One vector is turned by the same rotation once a tick. Each row is the vector after some number of ticks, and that number follows the row.
The counts run from 0 to 269.
[129 190 125 132 100 147 117 129 107 130 112 136  82 105 110 132 103  78
 137 159 119 154 148 202 130 108 122 160 111  99  94 138 116 101 171]
265
[172 138 103 146 140 140 119 154 137 106 151 129 114 115  85 147 100 122
 124 167 132 117 165 152 139 150  34 130 160 118  92  92  96 132 154]
141
[118 135 158 138 136 164  87 139 190 139 131 110 139 106 111 121 103 167
 124 176 115 130 153 139 133 191  80 131 102 116 103 141 152 139 138]
133
[153 160 107 115 101 153 113 153 178 181 144 123 122  93 105 102  85 126
 151 155 115 116 150 152 157 155 114 109  93  69 111 139 134  95 127]
53
[165 184 103 155 153 147 138 170 147 127 116 100 109 132  79 114 122 114
 139 167 113 106 163 145 151  90  87 132 151  99 136  78 144 123 136]
227
[174 166 100 128 141 141 197 171 113 105  88  98 132 155 111 128 138  95
 156 128 131 126 152 167  98 121 133 163 156 141  77 146 106 107 142]
165
[134 164  83 103 161 146 148 177 118 147 136 122 162 104 102 100 127 127
 125 137 169 129 170 130 122 190 112 145 129  61 136 156 102 126 107]
73
[168 169 113 129 147 142 191 142 103 135  97  84 151 151 113 123 139 156
 135 135 116 108 114 176 145 116 144 168 153 130  97 100 120  97 140]
107
[164 158 141 119 153 137 178 132 136 141 134  94 204 129 130 131 140 140
 116 132 136 136 135 164 141 193 138 147 157 105  84  92 123 112 107]
193
[142 163 152 177 111 125 179 132 173 142  90 133 147 121 101 140 136 109
 115 145 138 173 134 181 114 155 121 164 119 115  95 143 132 159 171]
184
[124 139 127 109 123 116  82 162 150 144 108 119 132  93  95 168 108 135
 126 161  91 142 109 133 148 208  99 149 117  88  78 132 121 145 147]
35
[158 167 148 134 105 147 124 136 159 169 132  75 164 117 119 138 104 150
 158 149  77 126 136 179 151 157 160 130 107 123  85  86 158  71 139]
214
[135 170 147 105 169 149 154 168 151 157 110 105 154 118 125  94 136 107
 146 163 156 177 169 162 106 133 124 154 151 130 117 140 147 145 140]
68
[170 135 112 119 148 111 132 138 117 113 113 118 113 106  93 134 120 114
 118 177 145 149 142 149 132 153  44 156 153 119  74 117  91 164 144]
142
[100 178 110 150 163 118 149 169 148 100  90 126 153 136  52 140 126 112
 152 150 113 143 131 135 141 136 102 158 170 118 134 104 127 159 165]
22
[151 169 106 147 131 107 115 136 153 161 147 114 183  83  81 115 108 152
 142 158 138 128 156 162 156 166  95 122 148  88 106  77 122  94 120]
32
[ 93 162 107 169 149 146 113 170 116 126 118  95 118 111  90 138 140 134
 121 141 114 118 119 141 140 188  99 130 121  58 126  93 136  84 120]
14
[154 145 111 114 143  97 133 175 152 155 132 127 136 103  79 134 129 123
 153 146 124 170 147 173 136 157  93 161 148 165  86 112 134 151 190]
39
[119 160 158 168 150 183 108 129 162 142 144  96 150 118 128 125  94 126
 116 159 145 143 138 171 148 166 128 160 120  78 103  87 148 155 115]
191
[168 136  89 133 138 119 147 184 157 133 144 107 115 115  88 151 118 149
 151 114 117 129 166 167 134 169  89 149 142 150  95  86 144 132 163]
38
[174 168 126 151 136 129 164 107 126 162 107  84 145 128 103 138 146 134
  98 133 125 129 117 186 147 120 135 185 124 118  86  93 135  99 126]
106
[148 128 120 141 108 174 147 170 158 128 140 134  82 111  92 127  86  90
 149 158 117 124 137 159 117 152 104 143 106  96  93 181 109 131 164]
161
[139 132 128  92 132 145 114 163 141 116 137 104 172 108  88 147  94 123
 144 177 100 135 116 142 145 196  97 128 158 101 103 130 103 119 153]
34
[148 127 119  99 151 154 148 165 126 171 114  86 167 106 102 121 156 155
 105 156 106 151  89 144 126 179 113 151 139 105 105 150 120 100 145]
114
[113 189 138 143 129 167 115 149 171 111 114 126 104 133 122 121  70 103
 134 163 130 110 177 144 137 137  94 160 124  86 105 138 124 181 127]
248
[135 164  80 117 129 112 105 175  73 112 123 114 106  97 102 129 118 129
 160 143 136 150 156 181 110 156 119 126 129 110  93 121  98  65 142]
158
[143 171 127 127  89 124 148 112 137 154 131 137 156 108  91 155 124 113
 138 136 113 176 113 205 141 164 136 153  85 128 109 143 111 108 194]
98
[129 189 131 115 124 116  82 144 135 145  94 109 134  87 119 106 125 135
 119 167 118 143 152 135 130 175  88 109 108  55 102 112 135  84 124]
237
[111 180 118 154 147 126  91 140 164 148 134 115 153  92  96 127 114 160
 158 132 139 138 167 159 153 161 117 140 121 106 109  71 160 105 141]
31
[132 160 102  95 158 107 112 180  93 151 135  86 153  91  81 112 140 146
 151 150  99 134 129 161 141 146 123 147 151 101 113  89 121  64 142]
216
[154 132  97 155 151 137 172 171 167 144 144 127 142 129  56 129 139 125
 102 140 129 139 117 138 135 204  87 135 141  96 128 142 119 131 145]
16
[134 169 147 193 128 108 123 143 159 135  86 106 119 120  98 156 152 129
 106 130 114 169 124 180 145 168 106 149 104 107  87  96 136 115 143]
19
[161 194  99 166 122 120 148 179 179 141  85 116  90 132  83 118 110 122
 151 136 115 100 162 136 149 102 121 136 118  94 126 107 157 117 151]
226
[147 166 136 144 135 143 137 156 164 155  74 106  97 121 133 101 131 114
  99 132 134 103 153 132 122 141 123 169 107  68  83 154 145 142  85]
65
[164 131  84 124 132 163 144 154 138 133 126 104 137 106 118 115 101 146
 130 136 139  82 157 135 133 164 123 151 135  98  51 133 113  97  84]
152
[131 153  97 146 148 144 130 160 110 133 175 115 143 108  88 151 111 110
 127 156 118 149 127 168 159 180  83 148 160  94 123  87  93 135 164]
199
[150 185 103 122 139 108 115 161 128 134 111 119 132 119 112 115 127 139
 108 139 121  99 176 130 135 193  76 110 109  65 104 131 113  88 110]
238
